128 stands for zero in the data rows.
Every row has a hidden score. In each pair, how much higher is the second row's than the first's? 20 means about the same, 40 much higher and 0 much lower. The score is a weighted sum of the row's numbers plus the product of two more (or one squared), each taken from its middle value.
[ 93 124 169  91  65 189 109 188 182 192 190 192 168  86  63 190]
[ 95  97 187  89 116 159 109 181  79  79  85 167 181 134 183 188] ~ 30
[ 88 169 161  73  86 184 192 187 154 189 170 129 175 126  76 177]
[ 89 113 171  94 120  99 116 135 172 164 111 160 160  88 166 156] ~ 15
[160 193 129 183  91 134  62  64  80 173 154 163  91  72 134  69]
[141 186 193  89  66 180 181 185 146 176 173 187 195  71  98 186] ~ 31
[143 197 197  59  60 197 197 197  83 182 175 177 197  78  94 197]
[149  87 142 114 152 151 133 175  64  70  87 126 158 153 166 170] ~ 2
[168 101 111 151 177  91 155  94 109 105  96 122 108 119 147 133]
[139 129 127 165  91 141  71 153 192 101 120 185 162 106 114 171] ~ 11
[ 73 107  89 155 109 169 149 171 161 108 172 114 126 173  82 151]
[110  83 139 133 179  83 147  97 175 129  83 137  98 110 151 130] ~ 21
[159 197 197  59  60 192 197 196 151 193 180 186 197  64  74 197]
[114 118 150 151 113 101  89 105 192 118 117 178 154  99 151 168] ~ 5
[ 95 114 137 149  87 175 112 170 180 160 168 175 153 130  77 173]
[172 180 195  64  62 185 184 191 139 178 180 193 196  63  82 194] ~ 34
[185 153 119 187 105 105  71  71 137  99 126 154 122 112 147 112]
[ 63 105  84 136 174 153 150 141 155 155 162 110  93 141  85 128] ~ 19
[ 61 110 159 127 175  82 103  86 193 164 113 162 123  94 158 149]
[164  75 105 101 178  71 119 109  92  80  76  76  97 169 180  94] ~ 21
[ 82 165 144  84 138 151 189 159 138 181 144 159 142  73  81 152]
[148 141 175 134  98 116 110 114 170 166 123 190 141  63  96 161] ~ 14
[156  94  68 164 150 145 128 166 145  66  99  80 109 186 137 119]
[170  81  64 149 162 137 159 160 118  72  92  74  83 187 116 102] ~ 23
[ 60 124  73 132 172 167 164 163 140 172 169 107  87 142  69 121]
[ 61 108  63 152  84 193  80 182 118 186 196  92  79 184  63 110] ~ 17
[121 157 146 175  70 170  63 138 179 146 177 189 159  95  91 145]
[ 85 111 120 102  89 187 186 185 159 182 180 136 140 152  67 172] ~ 20
[169  88 137 135 167  95 159  97 161 133  84 160 119  96 110 153]
[165  79 159 103 146  75 130 120 155  89  79 103  95 152 181 118] ~ 30
[148 133  76 179 156 144  99  71 112 167 161 102  71 151  88  83]
[138 139 165 119 123 148 192 158 156 157 136 170 169  78  94 171] ~ 35
[105 166 123 167 129 112  72  69 145 173 133 181  88  70  98  95]
[183  76 123 100 189 133 121 171  60  60  70  88 105 176 176 147] ~ 15
[151  95 103 144 117 143 137 162  94  75 108  94 150 176 146 131]
[153 162 111 181 104 150  97 113  86  85 153 113 149 158 131 107] ~ 22
[119 170 191  73  80 164 148 174 169 186 137 188 174  64 100 184]
[158  90 110 114 186 125 171 167  63  73  83  94 120 157 162 152] ~ 22
[168 187  92 193 128 138  81  65  68 131 158  90  86 137 131  67]
[ 86  90 181  93 143  69 138 105 188 119  91 111 163 151 192 143] ~ 16
[140 111 181 123 102 177 124 182  65  76  88 176 178 124 159 178]
[ 64 105  92 152 147 135  95 122 138 145 160  86  92 174 149 108] ~ 26
[186  64  85  65 194  61 173  83 121  65  61  60  65 197 193  63]
[129 143 153 108 154 131 193 144 151 161 120 153 151  79 100 168] ~ 26
[ 77  87 122 136 157 106 130 123 171 122 126  97 121 171 163 141]
[ 88 179 148 130  87 180 189 178 133 172 178 123 172 129  80 162] ~ 32
[127 188 186  91  70 174 157 179 124 185 161 180 189  71 102 166]
[145  95  96 163 175 100 111  75 134 135 133  91  80 156 152 102] ~ 7
[180  89  72 150 121 143 146 166 110  63  89  77 118 185 143 112]
[174 142 104 186 143  98  77  70 142  93 113 134 101 127 140 113] ~ 19
[179  61 100  94 193  63 160  84 127  64  66  65  77 191 190  74]
[127 121  73 177 176 129 117  95 131  95 142 101  87 166 113 105] ~ 17
[ 59  94  61 138 186 153 101 142 143 168 170  79  71 181  87  97]
[151  88 116  88 145  79  92 129  84  93  86  95  99 147 172 106] ~ 22
[ 63 139  69 170  84 188  70 173 111 141 189 104 104 176  75 104]
[107 154 117 185 129  88  65  61 132 119 140 127  93 121 162  81] ~ 25
[ 88 136 185  96 103 121 172 152 184 162 142 170 184  90 160 178]
[132 137 156 167 127  90  83  69 164 121 116 137 133 113 165 123] ~ 16
[ 85 121 110 154 145  99  82 122 181  95 102 136 133 133 154 144]
[100 111 103 147 154 144 180 149 102  82 138  99 161 157 114 135] ~ 39
[108 157 145 131 117 162 196 169 131 120 148 125 180 121  91 164]
[133 135 169 152 168  72 135  69 174 157  97 154 127  84 171 133] ~ 11
[ 68  80 194  77 134  64 159 104 197 122  79  85 167 170 196 125]
[164  61 132  81 183  60 166  89 164  70  66  65  82 192 195  75] ~ 15
[190  73  82  72 196  86 139 108  66  72  64  66  66 186 171  85]
[ 69 148  71 169 114 162  73 140  94 118 171 107  94 151  93  92] ~ 22
[ 71 110 192  82 108  83 131 128 194 159 109 147 175 107 186 168]
[131 176 120 191  85 146  61  78 136 111 163 169 118 108 115  92] ~ 22
[145 106 133 125 138 136 180 159  92 101 105 127 162 128 139 156]
[ 97 123 106 154 170 122 121 104 149 131 121 129  99 110  90 127] ~ 20
[167  68  99 115 168  90 154 139 125  83  80  69  83 188 180  97]
[132 165 193  66  59 195 133 196 180 195 196 196 192  66  61 196] ~ 4
[ 64 129 112  68  69 196 168 193 178 197 197 140 102 156  59 185]
[ 62 173  64 175 105 170  67 120  78 147 182  87  78 160  78  70] ~ 24
[ 85 113 164 111 165  80 155 107 177 153 100 141 137  96 166 157]
[191  67  77  63 191  70 174  89  95  71  60  61  63 194 185  65] ~ 20
[147 190 167 167  78 168 110 145 105 137 169 151 182  97 111 123]
[187  78  91  70 197  88 118 118  63  78  65  71  69 180 172  98] ~ 11
[101 181  73 193 118 152  67  73  98 130 170 106  76 147  97  66]
[ 63 180  65 185  92 183  66 140  90 140 187  90  82 172  75  68] ~ 24
[ 91 171  76 177 114 148  72 114 115  98 161 117 102 145 115  89]
[116 151 164 171 159  78  95  62 184 156 118 170 110  90 162 124] ~ 21
[123 147 159  92 126 135 180 145 153 180 119 177 150  67  92 166]
[116 179 136 129 130 118 100 105 114 190 122 168 107  63  94 106] ~ 23
[ 77  73 191  78 144  61 164 106 197  99  74  77 147 180 197 113]
[ 66 160 119  63  71 197 187 194 174 197 194 116 109 164  59 188] ~ 28
[126 134 134 143 142 145 190 148 120 114 133 125 154 117 111 150]
[118 187  98 197  81 148  59  67 104 114 174 164  98 106 128  71] ~ 22
[171 162 124 157 149 125 188 107  83 110 119 102 140 127 138 117]
[179  72  60  69 185 126 142 150  84 161  80  67  61 187 110  86] ~ 13
[ 96 156 157  81  76 177 127 177 171 190 185 190 149  77  64 179]
[149  99 109 138 155 112 176 144  89  94  99 114 146 136 146 144] ~ 31
[104 107 131 150 160  96 120  96 144 113 121 112 136 153 171 119]
[ 98 192  81 197 103 124  59  59  85 131 169 141  77  97 106  59] ~ 30
[175  72  70  89 184  94 116 133  88 116  78  74  70 178 156  88]
[128 178  92 176 131 122  78  76  70 119 139 110  94 114 127  75] ~ 28
[ 93 150 182  70  62 195 157 195 180 194 194 191 188  86  62 193]
[ 96  87 158 113 167  73 158 112 166  98  89  83 145 166 187 130] ~ 26
[111 118  74 157 172 121 119 146 127  74 111  95 123 164 137 124]
[ 59 188  59 193  90 186  61 122  78 165 195  82  72 175  71  60] ~ 24
[191  86  82  87 182  84 117 113  68  91  73  75  70 157 152  88]
[102 182  84 192  93 146  60  78 110 102 161 134 102 128 116  74] ~ 29
[158 177 112 193  88 145  60  79 142  90 151 164 125 117 138  95]
[146 143  86 173 166 113 120 120 130  78 111 109 126 159 144 124] ~ 22
[158 141  97 172 145 102  82  85 151  96 117 141 103 125 127 118]
[ 96 108 113 127  90 169 156 176 103 117 174 122 164 152  91 165] ~ 32
[137 174 176 142  73 172 115 168 128 157 157 181 188  80 103 154]
[170  83 104 113 178  89 118 119  89 115  81 119  84 111 125 111] ~ 21
[165 175 196  63  59 193 146 194 164 192 191 196 195  61  68 196]
[178 154 136 157 140 102 138  81 100 151 109 139 117  88 129 113] ~ 22
[152 150  92 188 147 106  71  62 118 144 143 130  75 113 113  78]
[185  69 102  80 187  73 179  95 133  81  66  69  74 183 170  88] ~ 19
[ 71 157 114 132 101 172 163 171 128 172 173 125 130 127  77 135]
[ 75 186  70 194  84 170  60  98 100 127 184 115  85 158  89  67] ~ 18
[161 195 102 194 107 127  64  59  64 154 155 115  80  95 134  60]
[190  64  60  61 191  99 148 111 103 121  64  62  59 195 158  68] ~ 8
[125 165 186  98  64 188 118 187 169 177 187 192 191  77  70 191]
[ 98 144 172 109 121 136 188 147 174 166 131 174 171  80 119 173] ~ 24
[164  93  97 152 179  77  88  72  94  96  85  89  83 149 170  84]
[196  67  59  66 174 131 164 156  70 139  76  65  59 192 101  75] ~ 21
[193  65  75  63 191  67 172  86  96  67  59  60  62 197 186  61]
[142  63 143 105 188  70 182  91 180  87  70  85  88 168 180 103] ~ 23
[126 142 186  81  61 189 102 189 184 190 189 194 188  73  65 194]
[152 115 127 171 142  90  83  69 138 109 103 136 114 123 158 116] ~ 28
[126 125 174 128 128  96 127  98 178 167 110 176 149  76 157 160]
[120 142 176  96  88 157 147 169 160 165 142 184 185  72 121 178] ~ 24
[ 95 120 109 134 170 121 149 121 130 122 118 134 121 101  99 132]
[189  74 130 108  97 108 142 167  81  61  78  69 156 187 187  96] ~ 16
[131 105  97 166 171  96  91  94 170  91 105 138 114 136 146 139]
[107  91 135 102 173 101 138 108 162 161  89 164 100  82 112 130] ~ 38
[190  65  80  68 192  65 174  85 113  65  61  60  64 195 189  67]
[117 149 129 178  72 168  63 144 177 134 174 183 152 123  93 141] ~ 19
[168 161 178 153  80 143  86 127 168 150 161 192 168  63  87 168]
[187  66  81  65 194  66 170  83 108  70  63  62  66 194 188  66] ~ 21
[ 68 116 190 103 111  82 128 116 195 163 139 154 180 100 184 175]
[167  96 115 112 127 102  94 134  90 103  94 148 115 103 122 139] ~ 22
[130 192 116 175 106 149  80  82  68 151 159 111 108 103 126  71]
[115 145 162  75  65 191 178 191 137 179 191 180 183 120  69 187] ~ 20
[180 182 145 169 112 135 165  90  86 143 133 124 140  98 127 107]
[ 70 100 112 110  79 192 168 188 175 191 191 156 112 149  61 178] ~ 13
[ 98  96 165 130 102 100  89 136 178 115 124 152 180 131 173 170]
[121 130  94 158 157 128 158 142 131  81 133 111 143 148 125 136] ~ 24
[ 80 143 168  76 107 136 140 155 160 190 113 184 153  62  98 157]
[159  77 100 104 182  75 135 116 100  83  80  76  96 175 176 100] ~ 14
[ 67 172 133 105  79 191 169 186 153 193 185 119 142 142  66 163]
[144 113  99 155 173 108 156 125  99  89 105 109 122 141 139 126] ~ 14
[110 182 142 174  93 143  66  74 150 171 154 187 105  68  86  96]
[156  85 115 117 184 139 151 170  61  62  79 111 132 163 170 157] ~ 11
[154 175 184 109  70 162  84 161 178 188 178 196 168  59  68 187]
[168 148 179 135  85 142 110 144 173 154 149 193 171  62  83 184] ~ 22
[117  94 175  95 113 147 128 177  82  78  84 130 176 148 178 177]
[115  83  68 118 180 111 108 136  93 133  94  95  75 152  99 100] ~ 28
[172 188 137 161 117 116  86  73  77 183 118 134  99  67 133  81]
[185  71  94  82 190  65 152  89 106  74  66  64  74 190 185  76] ~ 16
[108 124 160 143  76 172 100 176 189 155 168 189 179  99  80 184]
[ 90 102 170 131 122  95 112 116 182 132 126 168 165 102 164 167] ~ 26
[147  99 141 129  91 158 148 172  96  85 127 122 183 140 155 153]
[155 103 141 131 147 108 168 131 152 136  98 166 148  92 118 164] ~ 22
[186  68  93  78 193  66 163  77 126  71  63  64  69 193 186  73]
[ 94 171  66 190 131 164  81  81  79 175 179  80  68 167  79  64] ~ 14
[106 146 129 153 124 152 181 146 137 101 147 127 165 130 102 146]
[165  65 123  94 193  59 165  82 159  69  67  66  82 190 194  79] ~ 16
[124 120 171 149  87 144  82 146 190 134 143 190 174  82 105 183]
[152  82 105 113 168  84 101 116 105  97  83  89 105 151 168 108] ~ 23
[ 78  88 176 107 108  79 104 133 181 109 100 113 180 160 192 152]
[176  59 110  94 196  61 166  86 142  62  65  66  77 190 189  72] ~ 20
[165 126 138 163 144  83  94  70 134 115 106 127 126 117 172 116]
[102 148 118 139 141 133 146 136 116 142 128 130 134  98 105 126] ~ 27
[ 69 162 145  67  72 193 184 192 162 196 188 135 155 131  64 182]
[ 84 117 191 119  79 137 102 156 191 157 150 184 191  89 168 184] ~ 14
[177  89 102 141 115 120 143 162  92  67  88  81 146 181 165 120]
[119 171 153 176  69 175  64 145 168 160 181 185 158 109  84 136] ~ 15
[163 107 160 143 137 105 138  90 163 150  97 169 138  80 129 158]
[ 76 105 195  86  98  82 131 132 196 158 104 139 184 124 189 170] ~ 28
[128 122 173 128  64 179  79 183 186 163 179 192 185  86  79 191]
[142 127 155 121 107 152 183 161 122 118 121 157 173 100 118 173] ~ 30
[ 90 112 185 111 122  95 144 121 191 159 124 178 178  88 172 177]
[113 190 154 170  83 153  64  78 156 174 167 190 116  63  82 107] ~ 21
[196  70  93  73 196  96 125 152  59  59  64  73  67 184 176  98]
[112 150 187  77  74 161 104 165 185 191 158 196 169  60  70 189] ~ 8
[181 177 146 168 115 128 177  93  91 134 130 123 149  97 139 114]
[ 72 139 182  75 118  98 127 133 186 189 129 179 162  67 158 159] ~ 18
[ 78 120  77  79 117 171 167 176  93 169 162  80  97 173  83 148]
[149 132 152 127 143 151 191 160  92 108  99 138 161 109 137 158] ~ 17
[123 188 191  70  71 178 191 186 157 185 158 175 194  76  90 190]
[ 72 122 175  80 126  96 106 141 167 170  97 160 131  87 168 149] ~ 13
[145  69 159  90 155  64 136 104 166  68  72  68 128 189 196  85]
[ 99 122  74 161 162 131 149 154 135  72 127  90 135 170 121 134] ~ 20
[149 131  84 185 159 124  82  67 122 130 152 117  78 137  95  88]
[129 185 188  78  79 174 196 183 153 174 160 174 193  78  87 183] ~ 30
[ 70 166 162  74  70 193 184 191 165 191 188 155 179 118  67 180]
[ 72 102 152 141 141  89 103 112 176 105 122 117 164 143 178 153] ~ 17
[191  69 109  88 177  67 123 121  80  66  71  71  74 182 184  77]
[178 180 147 165 122 113 110  74  91 170 139 145 110  74 132  99] ~ 23
[134  78 131 113 160  71 108 106 131  79  80  78 129 178 188 110]
[125 109 167 120 133 104 161 124 173 154 110 173 159  82 145 175] ~ 17
[112 167 189  62  60 196 175 196 172 195 195 193 192  72  64 195]
[186  74 121  92 195 138 132 173  59  59  69  87  97 180 179 150] ~ 23
[156 197 196  60  61 192 195 195 143 192 181 186 197  65  76 196]
[122 101 129  99 124 105  93 140 111 125 108 143 152 110 156 147] ~ 14
[113 140  83 169 123 119  70 110 130  91 126 134 112 133 126 111]
[ 65 173  61 182 109 174  69 110  80 170 185  82  69 170  70  65] ~ 21
[153 191 134 178  96 153  90  87  75 142 153 121 136 101 132  82]
[ 92  80 179  91 155  60 132  99 188  89  81  75 161 181 196 116] ~ 21
[ 59 189  59 192  91 187  61 126  76 161 194  82  72 179  69  60]
[ 71 152  79 171  87 182  79 167 107 115 183 107 125 177  81 100] ~ 20
[110 149 148 122 135 155 195 156 147 149 141 146 170  92  88 163]
[146 181 102 196  97 123  60  63 124 107 153 151  96 107 130  73] ~ 18
[152 141 165 163 118  97  96  76 173 148 121 173 138  86 147 137]
[ 74 126 172  84 137  90 123 123 177 172 117 161 157  82 163 160] ~ 23
[150 134 156 125 129 138 189 149 147 144 115 161 160  85 105 167]
[104 167 166  74  75 184 192 188 134 169 175 131 187 122  81 183] ~ 25
[ 62 128  62 162 151 165  80 139 120 153 176  93  75 167  72  87]
[141 158 179  90  83 167 182 175 148 159 143 182 189  80 104 185] ~ 24
[138 193 111 183  90 156  69  87  63 129 165 112 120 116 136  67]
[127 189 180  89  78 172 182 175 127 180 155 153 187  83 102 164] ~ 26
[ 75  86  66 142 187 121  87 117 133 134 131 104  73 148  86 103]
[189  60  80  66 195  64 179  81 119  63  60  59  64 196 190  62] ~ 11
[143 144  76 188 163 132 106  76 121 103 152 113  84 162 102  92]
[103 112 174 143 104 114  99 126 190 137 134 186 166  87 130 179] ~ 21
[175  87 109 107 179 114 151 151  66  79  78 100 107 153 159 133]
[180  63 107 104 185  63 147  92 122  64  68  67  84 189 191  77] ~ 19
[113 154 182  75  62 188 114 190 179 193 193 195 182  68  62 193]
[ 74 115 148 117  64 194  98 189 183 192 196 189 151 126  60 188] ~ 24
[166 160 122 186 110 110  71  65 128 123 138 158 102  98 122  98]
[ 99 170 104 183  77 177  65 141 145 148 181 143 120 150  94 101] ~ 18
[ 96 138  88 162 110 148  73 154 179  94 142 152 124 138 110 144]
[183  63 100  84 190  64 158  82 117  67  65  64  75 192 191  68] ~ 34
[ 97 191  94 197  82 161  59  66  86 126 175 137  90 123 109  64]
[142 135  78 186 159 128 107  76 123 102 152 108  86 154 106  98] ~ 13
[ 66 183  64 181 104 179  76 126  67 166 184  79  76 172  79  63]
[196  67  99  88 141 124 141 168  61  60  72  79  90 183 174 108] ~ 22
[ 80 147 158 156 131  77  77  68 165 137 118 117 122 132 183  95]
[134  70 117 101 181  69 144  98 141  80  75  74  91 175 184  90] ~ 16
[105 142 178 124  97 149 177 157 175 155 145 180 183  87 124 179]
[ 81  91 185  98 170  62 160  84 195 136  83 104 147 142 192 131] ~ 23
[ 89 192  66 194 119 162  68  67  66 159 182  80  71 155  90  59]
[167 175 113 180 109 147 105  92  73  94 145 102 139 143 144  95] ~ 23
[184 138 126 179 136  94  84  66 104 117 108 142 100 100 145 109]
[151 169 106 151 125 123  95 109  64 138 127 105 119 110 150  85] ~ 25
[102 194 190  62  67 187 191 190 142 191 174 165 193  78  84 187]
[128 171 170 145  69 183 137 181  97 110 176 162 190 124 107 162] ~ 19
[137 158 112 170 148 139 143  89 108 133 145 121 106 118 104 105]
[140 121 169 119  68 175  94 177 180 173 178 191 177  87  78 190] ~ 13
[129 172 174  79  95 160 186 168 154 181 138 166 178  73  96 176]
[181  64  94  68 197  60 169  78 132  65  61  61  67 196 194  66] ~ 13
[ 59 167  60 181  86 190  63 157  91 165 195  93  78 180  68  72]
[125 189 185  69  75 176 193 185 148 182 159 156 192  81  90 188] ~ 26
[195  86  79  80 188  87 112 115  67  89  68  72  60 165 136  82]
[177 143 150 155 139  97 130  74 146 167 103 171 111  69 115 137] ~ 24
[ 73 155 125 176 128  93  65  65 156 121 144 129 107 129 171  92]
[120  69 171  88 154  61 154 105 181  77  72  70 131 186 196  89] ~ 21
[130 110 168 138  74 153  76 167 167 107 148 185 188  99 151 180]
[137 137 157 105 152 120 182 132 163 177 110 177 142  66  92 166] ~ 28
[182  64 104 114 191  66 156  92 115  66  69  68  83 188 187  76]
[125 187 151 158  93 157  90 119 107 168 150 168 143  74 108 106] ~ 18
[135 167 150 142 106 123  81 101 125 183 125 184 128  65 106 121]
[189  61  82  63 192  67 178  84 108  69  60  60  64 196 187  65] ~ 16
[156  92  87 115 164 110 162 150  71  95  95  87 111 145 138 115]
[104 100 163 136 131  87 108 106 168 125 112 145 157 115 169 153] ~ 15
[115 101 139 150 141  88  91  99 181 108 102 167 136 119 154 159]
[172  71 136 119 173  75 161 100 158  81  74  84  98 164 177 106] ~ 25
[169 110 125 168 144  89  87  74 140 105 103 137 120 122 156 125]
[121 119  78 166 167 157 177 125 111 132 154  85  85 168  88 114] ~ 18
[ 92 177 167  82  76 171 132 177 164 189 176 189 167  68  67 177]
[ 60 108 170 104 125 120 100 123 194 189 108 189 130  66 103 155] ~ 35
[ 73 101 195  87 128  69 156 109 197 153  93 124 174 131 193 159]
[ 86 128  70 151 142 143  84 131  74 114 134  92  91 149 112  84] ~ 24
[102 133 175 158 164  70 115  64 191 153 110 145 119  98 175 134]
[112  91 132 117 127  94  91 135 119 113  91 121 129 135 167 132] ~ 21
[103 152 160 107 112 157 185 162 152 170 141 176 166  74  92 167]
[144  82 139 108 160  74 117 112 146  96  83  88 127 156 181 117] ~ 14
[174 169 106 181 139 120 133  79  75  97 127  88 121 143 148  93]
[142 159 166 106  94 164 194 176 123 135 148 148 187  97 107 172] ~ 23
[ 92 170 126 163  81 181  99 155 129 176 182 139 139 128  76 118]
[123  89 123 113 174  72 112 101 129 107  92 111 117 139 176 125] ~ 22
[ 79 145 182  80  83 150  96 155 185 189 144 195 163  59  70 176]
[132  79 157 123 119  78 102 129 154  84  87  89 155 174 188 129] ~ 26
[ 91  96 156 135 153  71 108  97 165 118 104 120 153 134 181 145]
[173 164 184 123  82 141 111 136 172 173 156 194 171  60  81 182] ~ 17
[125 150 178 147  74 163  89 163 191 143 160 193 184  70  89 186]
[176  66 122 112 183  59 144  97 127  62  70  66  91 190 195  78] ~ 32
[166  92 120 111 144 106 139 130 115 124  89 132 114 108 129 134]
[170 153 151 145 149 125 190 114 130 145 120 136 144  90 107 150] ~ 21
[138 109  95 155 178 107 165 123  94  87 100 102 128 146 130 126]
[181  80  67  79 182 105 145 139  69 102  77  70  72 175 146  80] ~ 14
[161  76 114  97 183  75 133 108 117 102  79  93  88 138 161 101]
[134 193 143 165  99 154 105 100  87 174 156 142 129  76 100  91] ~ 25
[ 81  81 189  83 114  68 143 118 195 106  81  87 171 174 195 127]
[174  80 121  97 192 142 113 169  60  61  72  98  96 170 174 153] ~ 17
[ 83 104 122 141 138 104  82 111 162 127 123 167 123 102 136 145]
[ 74 167  64 166 151 155  88 117  69 147 166  83  79 157  90  71] ~ 18
[126  95  91 148 159 126 175 146  87  76 106  90 143 169 124 128]
[140 133 151 123 101 154 186 169 112 117 135 135 179 116 119 165] ~ 14
[ 83 122 121 102  68 190 137 190 137 166 194 159 166 149  66 181]
[118 159 112 122 151 105  79  99  77 181 106 145  89  70 119  93] ~ 25
[149 184 176 165  76 180 105 168  73  96 154 163 187 113 142 140]
[174 184 196  66  61 185 175 192 138 178 184 194 196  62  82 195] ~ 24
[136  93 170 100 153 166 145 180  63  70  82 155 161 138 169 183]
[135 176 185  83  79 171 192 179 157 167 153 178 192  79  95 186] ~ 34
[143 196 195  59  61 195 194 197 103 188 184 177 195  83  78 195]
[119 186 189  68  69 178 187 188 136 180 163 179 193  77  89 186] ~ 15
[133 130  89 164 140 151 157 128  88 107 151  94 112 160 110 114]
[193  62  75  61 194  65 176  84 101  65  59  59  60 197 187  61] ~ 19
[139  93 110 141 132 113 149 151 107  74  95  91 143 170 163 123]
[193  78  63  75 178 118 163 144  75 119  78  67  65 187 120  91] ~ 16
[ 78 184  65 194 133 164  73  72  80 151 178  82  69 166  80  62]
[159 123 131 166 168  72  97  66 152 111  93 126  93 126 164  99] ~ 24
[162 128 157 135 154 115 183 119 154 149 101 166 148  77 114 163]
[142 137  78 182 165 129 107  75 121 111 153  99  82 156 104  96] ~ 20
[107 114 153 116 130 103 109 128 163 161 114 175 138  74 133 164]
[156 105 134 137 172  90 141 101 144 156  97 170 110  75 115 149] ~ 21
[174  76  69 119 182 109 171 142  84  98  86  76  81 177 135 104]
[131 196 194  60  60 197 197 197 149 196 192 181 195  84  65 196] ~ 29
